In the data rows, 128 means zero.
Here are some rows, each followed by its group. Groups can overlap.
[128 158  96 163 122 177 130  64 170 163 180  86 154 171 108 161 105 116
 178 114 140 172 145 119  77 156  88  96 151 102  90 160 184 101 126 151
 101 179 109 176 124 109 174  93 202 135 123 125 126 139 148 115  84 123
  59 183 207 117 113  85 216 108 129 143] d
[148 147 127 118 139 138 164 160  41 145 102 135 128 181 106 121 178 166
 106 114  73 191  94 140  93 128 152  87 185 161  60  81 118 130  85 102
 124 144 149 158 129 122 131  75 127  48 118 130 116 129 196 106 100 204
 166 115 100 123  81 168 106 103 154  83] e
[132  61 137 172 136  25 109 203 113 164  79 122 110 107 129 155 129 157
 140  86 145 128 168 103 133 102 164 168  72  75 202 145 101 116 115 194
 146 128 144 130  86 141 158 110 149 164 164 188 139 108 139 128 151 132
 165 124 141 222 103  95 106 103  99  88] f
[128  31 174 117 150  38  77 211  87 128 125 112  96 161 105 190  57 109
 137  27  95 152 169 169 152 100 149 175 109  80 187 115  50 134 107 152
 162  95  86 128  87 166 190 123 142 128 213 151  84 127 161 161 127 165
 160 201 154 239  72 109  86 133 109  63] f
[ 88  98 120 158 147 177 173 125 126 122 138 130 152  89 175  97 160  94
 113 128 159 158 159 149 114 128  79 171 124 161 133  82 133 152 190  93
 123  42 147  97 105 105 122 105  88  97 131  70 187  87 107 182 138  50
 185 127 156 118 165  93 112 112 151 109] g
[ 47 115 130 147 120 135 121 131 103 119 142  60 130 204 152 187  50 101
 204  75 124 183 157 137 122 145  70 126 111 164 105 125 172 100 129 101
 153 176 113 193 175 124 163 132 191 142 130  98 147 145 149 142 103 157
  74 203 128 158 123  88 153 128 135 132] d
[ 69 131  98 180 124 153 137  74 184 145 160  82 142 128 122 155 143 114
 181 146 129 160 158 101 107 163  93  88 113 119 101 150 201  74 135 159
 104 182 140 159 116 125 135  98 195 148  99 138 126 125 126 112  97 103
  60 158 210 127 110  85 192 140 169 146] d
[ 73  52 116 133 150 160 141 167  83 151 134 106 132 123 200 143 120  75
 140  50 148 181 197 198 153 121  61 144 140 179 144  83 113 176 187  47
 157  29 129 123 107 137 135 103 127  83 164  59 198 105 128 199 129  97
 183 176 146 147 166 127  86 128 115 129] g
[161 168  81  96  97 106  83  54 160 131  63 172 147 141 104  58 156 178
  82 157 110  94  84 151  81 151 100  92 141  62 170 144 146 154 137 125
  69 175  58 142 197 167  43 157 129 178 109 127  96 185  71  91 148 111
  89  56  64 121 176 130 182  78 103 132] h
[146 145 138 119 121 130 165 153  82 170  91 120 119 169 124 128 186 149
 108 142  94 129  97 113 101 101 162  87 167 153  78 103 144 131 120 136
 119 154 175 145 150 109 132  88 124  49 112 151 130 164 204  84  73 187
 149  89 108 116 106 189 127  75 132  93] e
[168 173 105 100  94 131  87  77 128 124 127 165 159 131 100  56 154 194
  84 144 115  77  57 154 132 118  90  85 141  87 160 130 121 146 161 123
 127 172  56 129 202 162  45 169 130 165 114 163 114 176  73 103 147 128
  99  53  97 134 176  91 178 126  91 135] h
[ 51 127 120 129 113 128  96 110 126 133 153  71 150 161 137 161 128 125
 190 108 152 182 160 119 124 158  90 113 116 135 100 128 181  68 127 114
 110 173 130 171 140 127 152 131 202 125  84 116 131 154 132 138 102 125
  74 127 191 142 121 101 180 136 152 157] d
[164 180 152 122 220 180 152 160 187 140 156 131  52  70  87 128 102  91
 126 133 114  54  67 135 128 183 209 172 153 133 127  71 110  65 159 156
 109 100 203 122 144  76 102 171  84 126 151  75 128  61 176 115 141 119
 114  92 123 106 149 141 106 156 122 183] i
[ 67  97 110 160 155 168 169 141  96 143 175 127 129  79 179 128 146  91
  96  79 160 163 169 188 139 115  78 166 126 135 144  86 119 171 128  57
 127 128 141 132  72 115 111 128  63  97 129  75 182  96 110 173 124  62
 196 149 155 134 145  90 108 108 139 115] g
[100 110 124 168 144 127 176 116 128 134 134 132 145  72 168 101 157 107
 116 128 167 139 174 149 153 129 104 137 129 147 146  87 145 164 200  90
 128  37 147  94  96 112 110 125  83  99 123  93 200 129 107 182 128  41
 197 123 175 113 176 116 114 143 114 147] g
[177 197 174 133 205 151 158 160 153 149 161 132  55  47  74 176 111 129
 100 128 107  38  83 167 105 195 195 127 158 115  96  51 114  83 137 147
  98 140 184 128 133 103 120 169 105 121 156  70 135  77 165 130 113 106
  92 106  81 100 133 153 128 152 135 159] i
[162 152 113 127 114 112 204 149  69 155  90 128 111 128  90 105 203 155
 116 144 119 161 105  97 118 108 178  84 155 158  62 111 148 129 130 120
 111 129 189 133 144  82 127  67 123  28  94 158 139 188 172 123 114 170
 146  59 136 117 125 147 129  94 156  96] e
[134 140 136 125 122 127 178 142  58 162 100 136 105 122 102  90 207 139
 109 146 109 144 105  91 145 116 177  91 126 158  68 111 154 102 103 143
 117 132 187 123 121 102 122  78 118  37  82 152 158 178 183 105 101 166
 163  71 112 124 125 171 120 131 166 102] e
[ 69 132  93 198 119 127 144  46 214 153 162 105 148  96  91 130 135 102
 173 172 195 145 158  64 121 128  98  80 118 113  96 164 225  81 140 166
  82 184 144 144 104 110 131 105 199 154  67 142 142 139 115 128 116  72
  64 111 203 109 135  58 128 145 182 195] d
[190 199 131 136 153 145 201 100 118 162 147 128 126 114  65 105 229 170
  95 157 135 130 110  95  93  99 167  77 191  98  51 129 152 126 156 144
  81 138 163 111 100  67 146  27 141  55 111 163  90 148 189  74 115 163
 129  50 170  84  98 182 146 116 185 137] e
[166 197 169 129 196 153 167 158 174 131 158 141  54  66  60 169 118  81
 102 141  89  33  89 138 127 191 188 149 128 141  87  70 127 107 144 155
 100 117 205 115 119  81  98 142  83 158 143  79 167  78 160 113 118 108
  93  89  81  97 131 141 102 165 125 164] i
[103 111 166  72 110 139  88 155  96  71 145 117 152 183 190 151  80 127
 151 136 138 171 189 134 171 119 114 159 127 193 129 181  61 164  62  63
 212 100  87 117 120 171 164 171  98 111 108 111 114 122 134 137 128 189
 145 191 120  85 144 165  65 154  94 136] j
[ 39 114 111 140 105 143 133 147  96 129 135 128 119 208 147 179  49  86
 193  71 129 213 148 131 114 143  75 122 123 178 122 106 128  76 101 103
 132 177 107 166 128 111 124 141 184 129  94  98 155 141 139 151  98 152
  80 186 170 161 103  70 147 128 145 129] d
[119  88 124 173 158 166 192 103 128 149 127 132 165  41 171  97 173  74
  90 139 191 149 183 150 125 130  98 138 125 115 121  86 132 174 199  91
 118  57 155 112  76 127 108  82  81 105 127  93 191  90  98 164 131  36
 191 137 164 103 144 105 118 127 152 130] g
[149 150 158  91 132 112 149 145  48 166 103 127 113 178 109 130 154 147
 119 117  65 179 107 145  92  83 162  85 190 152 129 113 129 115 116 111
 141 113 151 131 162 112 138  75 131  22 141 127 108 178 197 100  86 207
 156 142 114 128 121 193 128  95 155  84] e
[113 118 131 119  96 150 128 127 146  77 154 128 167 129 185  87 128 140
 146 200 170 130 160  72 176  99 117 160  75 183 144 186  84 153  61 103
 195 100 130 100  94 163 135 176 107 128  64 126 107 116  73 147 157 146
 145 158 130  63 133 140  83 157 125 169] j
[158 172 120  94  80 117  99  62 128 119  83 190 149 122 122  64 175 201
  93 156 103  90  57 173 118 130  97  83 146  82 160 131 128 145 148 123
  75 196  77 121 170 127  23 149 129 181 129 162  97 194  68  98 163 124
  95  49  95 131 152 118 171 104 118 133] h
[129  94 143  74 104 137 102 127 132  45 159 114 153 156 172 134  71 130
 165 145 134 166 128 122 163 111 116 143 102 186 125 172  61 162  65  96
 216 119  93 128 133 127 186 169 127 137 111 108  95 109 109 135 145 176
 164 176  96  90 139 127  77 147 124 129] j
[ 84 107 106  80  77 176 122 145 128  30 138 113 161 165 172 109  87 135
 158 177 133 152 130  74 129 105 121 174  77 128 139 174  79 162  57  89
 232 128 109  65 149 157 163 150 110 109  82  97 128 114  91 134 146 167
 159 177 103  89 160 133  63 142 108 135] j
[179 197 185 113 199 136 140 164 127 163 148 125  31  94  85 191  99  93
 123  98  77  49  99 129 134 187 190 164 173 111 104  73  84  97 149 138
  97 120 174 160 131 101 119 163  83 139 178  81 151  75 186 128 113 123
  94 120  79 109 127 152 105 151 112 144] i
[133 100 131  92 110 166 103 124 117  78 153 128 170 153 163 121 128 132
 130 167 148 131 171 107 156 105  94 133 140 171 111 184  72 153  86 115
 127 103  91  62 135 127 173 167 118 128 108  97  83 129 117 127 126 173
 154 184 115  77 137 161  72 160 111 142] j
[ 88  94  88 172 135 170 171 150 135 131 156 130 141  74 159 110 149  78
  88 114 175 139 149 147 114 108  89 147 122 152 132  87 138 173 206  68
 145  29 156  96 121  88 125  89  89  90 176  77 192 129 102 168 130 128
 190 139 144 115 144 104  97 101 126 120] g
[159 185  71 109  87 110  96  39 173 118  95 191 162 115  95  39 180 197
  88 181 131  73  69 141 102 151 104  75 140  68 156 159 170 169 160 133
  68 188  68 128 169 163  48 142 130 195 103 183 110 173  61  90 155  99
  90  47  77 108 173 106 219  97 129 154] h
[156  63 122 181 156  37 112 182 153 160 104 137 125 123  95 168 116 147
 142 103 144 116 175 102 129 107 170 152  83  78 187 128 121 116 124 200
 127 122 136 131  62 144 158 110 153 173 168 190 130 121 139 149 133 128
 157 118 128 195  98  90 140 121 122  96] f
[115 131 107  81 107 189 106 126 153  31 169  98 172 172 155 110 108 153
 155 172 147 150 128  88 138  74 115 129 111 181 119 172 106 176  98 101
 226 124 115 128 113 132 159 137 127 136 109 100  56 129 105 100 128 159
 169 183 104  69 135 148  87 167 144 180] j
[ 54 108 102 162 114 131 109 130 134 122 126  73 151 181 139 159  96 124
 201  98 168 178 157 129 146 153  62 107 111 148 108 134 203  59 141 134
 124 166 142 155 150 105 142 134 200 123  80 110 157 129 126 138 112 137
  75 175 170 142  85  97 157 113 162 162] d
[147 159  95  59  68 131 128  97 133 111  91 166 136 155 108 128 134 199
  91 128  80 118  46 184 115 113  87  73 130  84 173 136 125 163 136 108
 101 174  63 128 206 143  52 177 127 160 136 153  91 190  87  76 144 149
  99 108  72 144 128 112 180  92  89 135] h
[137 121 122  70  76 108 105  85 114 122  69 170 120 151 131  79 149 175
 128 129  98 129  73 163 137 153  95  98 144  87 148 124 140 143 145 107
  73 172  61 154 166 151  31 190 109 171 115 161 140 179  71  99 165 128
 100  55  84 140 148 107 174 127  85 108] h
[ 78  94  96 143 150 147 149 150 110 136 127 115 153  95 192 112 112  77
  97  94 141 177 179 173 107 128  82 157 117 144 154 128 111 181 213  68
 143  45 129 118 133 114 122 104  82 100 173  76 180 108 119 191 126  70
 181 193 147 128 158 127 104 112 124 106] g
[128  32 131 159 124  48 108 209 102 136 102 135 122 135 123 172  73 133
 147  77 110 138 154 100 141  79 166 178  61 114 197 125  78 111  87 176
 165 115 141 114 105 124 173 119 146 147 174 161 134 114 125 164 164 124
 164 136 135 234  67  91  95 110  90  84] f
[142 208 170 125 210 174 136 194 141 128 150 121  51  77 111 149  69  70
 105 100  80  44  72 155 151 159 183 152 128 140 118  52  84  99 183 130
 114 124 192 140 180  83 124 149  80 119 167  55 172  80 171 111 112 127
  90 113  77 116 132 157  92 160 111 149] i
[165  87 136 142 155  59 102 167 115 142 112 127 108 144 112 182 103 145
 116  53  99 120 158 143  99  87 162 167  95  56 170 142 100 140 124 185
 139 118 100 141  95 127 194  84 137 176 211 183 104 106 144 141 119 141
 129 156 156 212  78  99 121 143 129  68] f
[135 144 136  38  59 116  66 141  52 122  45 153 117 204 152 109  73 148
 103  66  59 135  64 219 129 122  78 133 142 106 163 107 100 168 129  53
 104 171  18 164 213 183  49 186 104 144 158 134 125 184  86 119 155 178
 104 109  58 129 174 125 154 112  70 129] h
[161 149 175 108 120 111 196 127  73 173 130 132 101 129  96 116 207 146
 128 147 111 140 110  93 131 104 177  85 184 138  64  95 133 118 133 124
  92 126 152 162 104 114 120  61 109  40  92 161 159 187 194  96 108 169
 131  69 137 114 110 193 121 117 141 108] e
[170 183 194  90 192 137 149 184 131 145 162 126  29  84  85 182  78  80
 102  79  73  65  81 175 126 177 179 146 166 143 112  56  73  84 138 128
 127  93 184 150 128 111 129 168  79 111 173  53 155  85 197 129 118 132
 103 134  94 120 147 167  88 152  95 159] i
[200 208 161 142 236 154 159 140 154 151 151 149  49  56  97 164 137  90
  97 141 109  42  88 136 127 196 188 129 158 120  97  59 111  96 159 167
  90 128 196 124 135  68 107 144  94 146 185  94 132  72 173 124 127 104
 102  98  95 101 130 139 102 157 143 154] i
[129 147 140 114 109 105 178 144 128 138 105 136 121 145 134 114 191 138
 129 159  99 161  84  90 126  97 172  86 171 170  74 106 154 148 121 130
 134 143 183 146 142 103 127  69 125  61  78 139 142 176 171 128  97 175
 150 100 104 116 125 187 122  80 139 108] e
[ 98 101 136  50 112 150  89 163  83  69 148 116 128 216 189 132  51 121
 156 125 104 188 152 137 164  96  93 144 127 178 131 161  49 194  63  77
 235 114  74  97 145 172 184 176 109 120 129  86  85 126 125 144 128 214
 161 204 102  90 141 176  43 169 109 131] j
[ 91 141 123 191 138 146 134  92 142 137 127  86 153 127 128 141 136 130
 173 128 202 142 175  95 122 171  96 127 116 128  91 136 195  56 133 145
  81 174 133 179 111 119 127 127 204 164  96 138 131 136 124 137 124 115
  66 138 210 118 107  92 187 139 186 165] d
[147 156 149 109 126 105 166 122  67 156 125 139 133 148 124 111 193 137
 115 139 101 152 105 122 101 103 177  93 198 145  66 122 143 127 116 131
 100 147 148 178 128 110 127  64 125  41 113 163 148 181 181 107 114 181
 140  92 115 107  93 199 154 113 129 101] e
[150  58 118 182 148  41 115 145 162 151  94 128 161  87 111 154 154 140
 137 137 151  96 139  69 109  86 191 136  72  68 192 146 136 106 122 213
 131 128 157 109  75 146 162 102 172 183 168 200 123  95 106 147 122  86
 148 141 141 198  93  73 108 106 113  98] f
[154 152 131  97 125 116 171 152  76 162  89 113 127 135 107 130 197 175
 113 125  93 160  77 107 121 113 183  73 166 166  66 108 138 133 101 109
 125 141 169 136 133 127 124  79 127  47  98 129 143 178 195  92 107 128
 149  87 128 124 115 195  97 129 160  83] e
[153  57 131 172 136  57  98 167 133 144  95 141 127 105 105 162 116 145
 145  93 137 106 147 120 112  86 177 161 128  76 179 136  97 129 112 204
 145 117 132 122  75 120 159 114 146 182 169 183 133 110 129 181 148 108
 157 128 150 201  96  80 116 115 116  96] f
[174 175  84  94  70 138 109  48 128 107  81 128 153 110 115  40 145 174
  74 153  98 129  73 146  87 117 128  79 149  70 165 141 143 164 146  98
  79 185  67 118 193 140  55 124 114 168 119 150  95 179  60  89 164 128
 105  59  81 138 154  99 177 127 114 114] h
[176 205 173 105 216 148 138 171 136 152 144 126  33 128  91 204  85  90
 120  94  66  37  82 177 132 179 192 159 170 125 109  73 107 103 156 127
 105 115 173 150 153  90 125 162  85 117 191  67 138  86 173 103 112 137
 103 123  88 115 140 154 109 154 108 138] i
[ 58  94  88 173 111 154 118  92 194 114 156  73 142 141 128 160 111 118
 164 155 177 163 128 129 109 148 101 100 100 120 106 154 215  58 131 144
 118 193 145 151 114 113 151 118 127 137  92 125 148 142 123 122  93 118
  77 147 184 131 124  95 185 139 177 160] d
[174 179  81 107  79 126  84 127 153 134  81 182 152 121  85  41 152 198
 128 156 107  98  60 155  82 130 114  80 131  70 129 141 128 172 161 130
  82 187  62 108 203 164  45 154 135 176 109 165  87 164  66  97 135 116
  90  67  74 124 152 107 197  94 103 129] h
[153 152 115  68  70 117  87 100 116 109  81 141 131 194 115  87 122 190
  94 102  67 118  58 182  92 110  85 103 138  80 164 113 125 163 139 108
  96 128  35 123 220 176  62 156 122 158 129 138  85 188  90  87 142 144
 106 103  67 138 151 102 179 109  90 111] h
[129 134 101 111 121 165 110  96 161  42 140 130 153 122 158  93 120 142
 138 190 152 149 174  94 154 122 116 135 115 156 117 198 100 163  64 117
 192 125 119  78 100 179 154 157 114 134  86 127  92 114 103 129 133 132
 151 172 123  56 120 127  88 147 118 176] j
[110  88 113 170 166 168 152 129 127 124 154 142 159  62 157 133 140 104
  94  85 141 150 172 177 122 114  77 159 137 139 136  79 129 183 205  75
 128  55 134 107 102 107 129  94  85 113 170  81 189  85 120 169 117 128
 183 158 151 123 163 111 105 115 149 116] g
[143 123 168 129 124 112 168 155  52 159  99 125  85 136 111 148 184 136
 109 109  73 151 105 142 146 125 158  90 194 158  69  96 136 118 100 100
 117 123 144 169 121 135 144  70  97  19 105 127 156 181 209 100 106 194
 146  84 124 128 100 189 116 119 140  65] e
Which 4 groups are nearest to each row below, nearest first, going by the distance to the group's nearest row?
[106 136 113 107 105 153 117 120 124  68 145 124 182 139 178  89 141 136
 142 204 166 137 175  86 151 109  98 144 106 160 131 194  96 150  85 104
 193 122 115  62 105 154 171 141 122 137  81 128  94 112  90 132 166 139
 154 180 128  57 137 131  94 149 116 165] j g d e
[ 78 144 111 208 108 144 131  77 169 146 181  93 150 118 121 125 151 118
 150 152 202 142 157  81  91 168  95  84 119 115  86 152 236  55 148 168
  77 171 144 166 111 128 153 110 211 125 129 149 108 122 110 124 114 128
  54 125 201 117  99  71 212 134 189 168] d e f j
[117 123 166  88 125  96 180 166  13 164  99 129  96 189 135 162 154 140
 145  85  58 177 110 161 129 128 148  86 198 179  52  78 104 132 118  85
 130 136 137 189 154 101 131 102 107  34 125 129 127 176 128 119 102 220
 151 133 109 137 112 191  99  92 142  63] e d j i
Which 3 other groups have their centres nearest to the centre of group i, nearest first?
e g f
Which 4 groups are nearest to each row below, nearest first, going by the average distance to the group's rows?
[137 142  99  77  91 127  87  81 103 127  70 168 153 141 120  57 156 129
  94 141 110  88  76 153 139 157 103  92 148  91 159 144 155 155 128  97
  72 169  64 138 176 159  25 154 117 162 116 164 128 207  71  89 128 128
  91  58  82 140 174 127 161 103  82 120] h e d j
[168 156 138 151 133 109 192 108 100 175 100 135 130 128  95 128 226 165
 107 177 119 120  96  88  99 108 193  85 128 153  78 124 177 119 136 161
 108 139 168 173 120 121 117  60 139  67  95 168 106 166 186  88 110 161
 132  82 123  94 105 184 156  99 145 127] e d i h
[149 167 103 127  92 163 101  88 156  43 175 100 166 112 165  93 113 135
 141 217 164 127 157 129 136  99 113 144 111 166 148 194 105 144  80 133
 196  95 139  51 113 156 153 145 122 138  77 122  80 110  79 108 165 139
 168 166 114  48 141 142 120 129 125 185] j g d h
[173 146 130 139 130 110 202 111  66 166 113 146 129 128 109 130 223 151
 122 175 117 132 120 101 136 107 171  84 173 135  68 104 168 125 117 137
  96 135 177 132 124 111 100  67 128  49  77 157 125 165 178  95 113 171
 142 127 145  96  95 175 145 119 168 138] e d i g
[155  74 142 189 144  59 123 130 154 143 125 152 134  84  85 147 160 129
 128 112 149  79 142  92 137  94 175 156  79  63 177 156 120  98 116 206
 120 109 151 135  68 140 148  95 138 183 138 206 111  97 110 134 156  84
 159 101 176 179  62  73 127 123 136 130] f d g e
[171 201 211  94 219 163 151 180 150 160 160 134  34  99  94 208  79  66
 140  91  73  45 128 201 131 206 175 149 191 128 129  59  66  89 146 118
 117 112 163 149 146 107 120 164  82 116 186  74 125  96 191 116 128 144
 102 137  95 114 123 153 109 149 123 162] i e g f
[154  66 139 179 143  38 114 176 127 165 114 136 131 106 108 158 116 143
 156  89 164 127 138 106 135 101 162 188  81  87 182 138  98 131 118 197
 130 114 144 128  72 130 151 101 142 151 152 194 131 115 120 169 130  98
 163 118 161 201  89  97 111 120 106 113] f g d e
[128 144  97 187 121 177 141  59 192 146 156 112 176 134  88 118 139 131
 176 159 181 136 137  81  89 130  95 101 111 106  96 149 227  78 158 162
  96 193 139 127 138 112 129  91 211 142  88 139 107 117 118 102 116 112
  66 128 209 111 119  82 199 124 177 185] d e h g
[133 203  84  84  63 175  87  48 151 106  66 181 160 204 107  66 126 185
  71 128  68 120  16 165  44 120 101 127 158  53 161 146 117 202 148  91
  96 179  35 111 218 166  66 143 140 164 168 156  90 180  83  70 128 142
  92 124  58 129 169  96 185  90 107 101] h e j d
Which 5 groups are nearest to each row below, nearest first, going by the average distance to the group's rows?
[154 156 107  66  72 104  71  86 120 126  92 154 122 192 129  93 114 192
  91  98  67 121  67 216 115 132 101 127 148  93 175 124 108 155 145  98
  94 174  46 168 212 160  44 167 127 157 162 145  96 204  92  82 136 152
 108 105  92 146 174 151 163 105  93 116] h e j d f
[170 156 205  67 199 172 133 198 107 146 172 130  20 112 112 213  69  55
 129  48  54  78 101 203 160 185 172 163 128 153 104  61  78 106 137  97
 129 104 145 166 140 103 129 162  63 107 217  54 175  81 189 116 118 147
  98 119  92 139 149 168  80 170 113 126] i g e f j
[178  62 137 196 153  39 130 135 167 157 103 153 135  82  89 134 133 146
 142 130 160  96 167  66 124 108 181 148  89  59 173 143 128  98 138 230
 128 124 161  98  58 135 167  89 158 171 143 185 110  94 119 137 147  84
 173 114 162 191  76  79 140 140 148 124] f d g e i
[ 77  78  82 163 140 161 165 139 137 112 126  97 165  92 177 102 148 105
 115 123 160 172 151 140 105 110  76 159 128 148 133  80 144 181 209  85
 152  65 162  94 119 127 112 106  87 115 149  77 161  90 103 175 130  47
 203 169 154 120 161  92 110 113 136 137] g j d f e
[132 149 118 103 109 146 113 108 137  58 139 110 169 135 167 111 115 118
 119 128 155 141 151  70 150 123 112 151 128 180 129 206  93 153  86 119
 188  93 117  79 111 164 157 144 117 124  85 124  99 110  96 137 142 146
 146 151 109  64 146 156 102 153 117 138] j g d e f
Group f spreads out most along one direction. Which 3 other groups' directions of most spread are closest to that one, closest first?
j h i
Which 5 groups are nearest to each row below, nearest first, going by the distance to the centre of the group?
[ 74 146 103 146  98 170 122 113 135 115 167  94 140 172 127 174  80 126
 178 108 144 175 128 123 116 135  77 109 122 140  95 133 183  74 130 129
 127 179 113 155 152 120 161 124 210 130 114 127 105 144 149 132 102 138
  64 171 185 145 104 100 163 137 158 145] d j e f g
[172 176 194  97 210 127 125 173 146 153 137 130  53  90  82 195  92  82
 128 109  82  51 128 173 132 178 176 157 167 130  99  70  81  81 144 151
 109  91 181 146 130  99 131 172  90 132 180  72 135  89 188 126 118 130
 105 114 100 115 134 166 103 155 115 129] i e f g d
[129 156 120  18  76 116  48 126  50 109  72 152 100 226 137 117  62 168
  88  39  36 153  62 237 110 119  63  93 168 104 141 119  91 188 125 129
 132 178   0 147 240 171  97 155 114 153 194 122 112 181 106  89 128 187
  83 127  40 186 150 128 150 117  72  59] h j e f d
[147 155 127  77  80 126  59  88 121 128  61 165 133 183 116  77 117 176
  94 113  83 111  70 196  92 145  88  82 154  97 129 141 132 178 128 102
  88 177  47 148 209 164  46 185 122 181 121 158 127 188  87  84 145 137
  97 100  66 151 141 108 188 107  79 102] h e d j f
[118 122 134  73  99 147 109 133 114  69 147 107 170 168 188 131 128 128
 142 164 135 160 155 124 176 103  94 160 120 200 124 183  67 156  70 105
 204 102 104  92 112 166 172 160 113 121  94 106  98 120 110 132 147 184
 129 195 102  83 134 166  76 153 104 165] j g d e f
[126 138 125 107  97 170 134 103 140  54 159 143 149 102 152  79 145 115
 116 200 162 144 169  66 158 151 112 127  90 161 119 198  98 148  92 107
 166 113 120  65  95 145 148 133 108 128  79 127 130  98  83 138 160 128
 153 114 129  59 135 115 107 169 147 149] j g d e h
[ 93 113 132 117  89 149 113 135 146  53 122 144 164 143 172 117 115 134
 145 198 129 132 182 129 177 125 120 152  89 190 119 189  98 170  54 115
 199 115 119  88 103 165 149 194 118 115  89 128 127  86 104 149 142 144
 149 165  98  85 143 154  66 149 108 151] j g d f e
Which 3 other groups have their centres nearest to the centre of group f, nearest first?
d g j
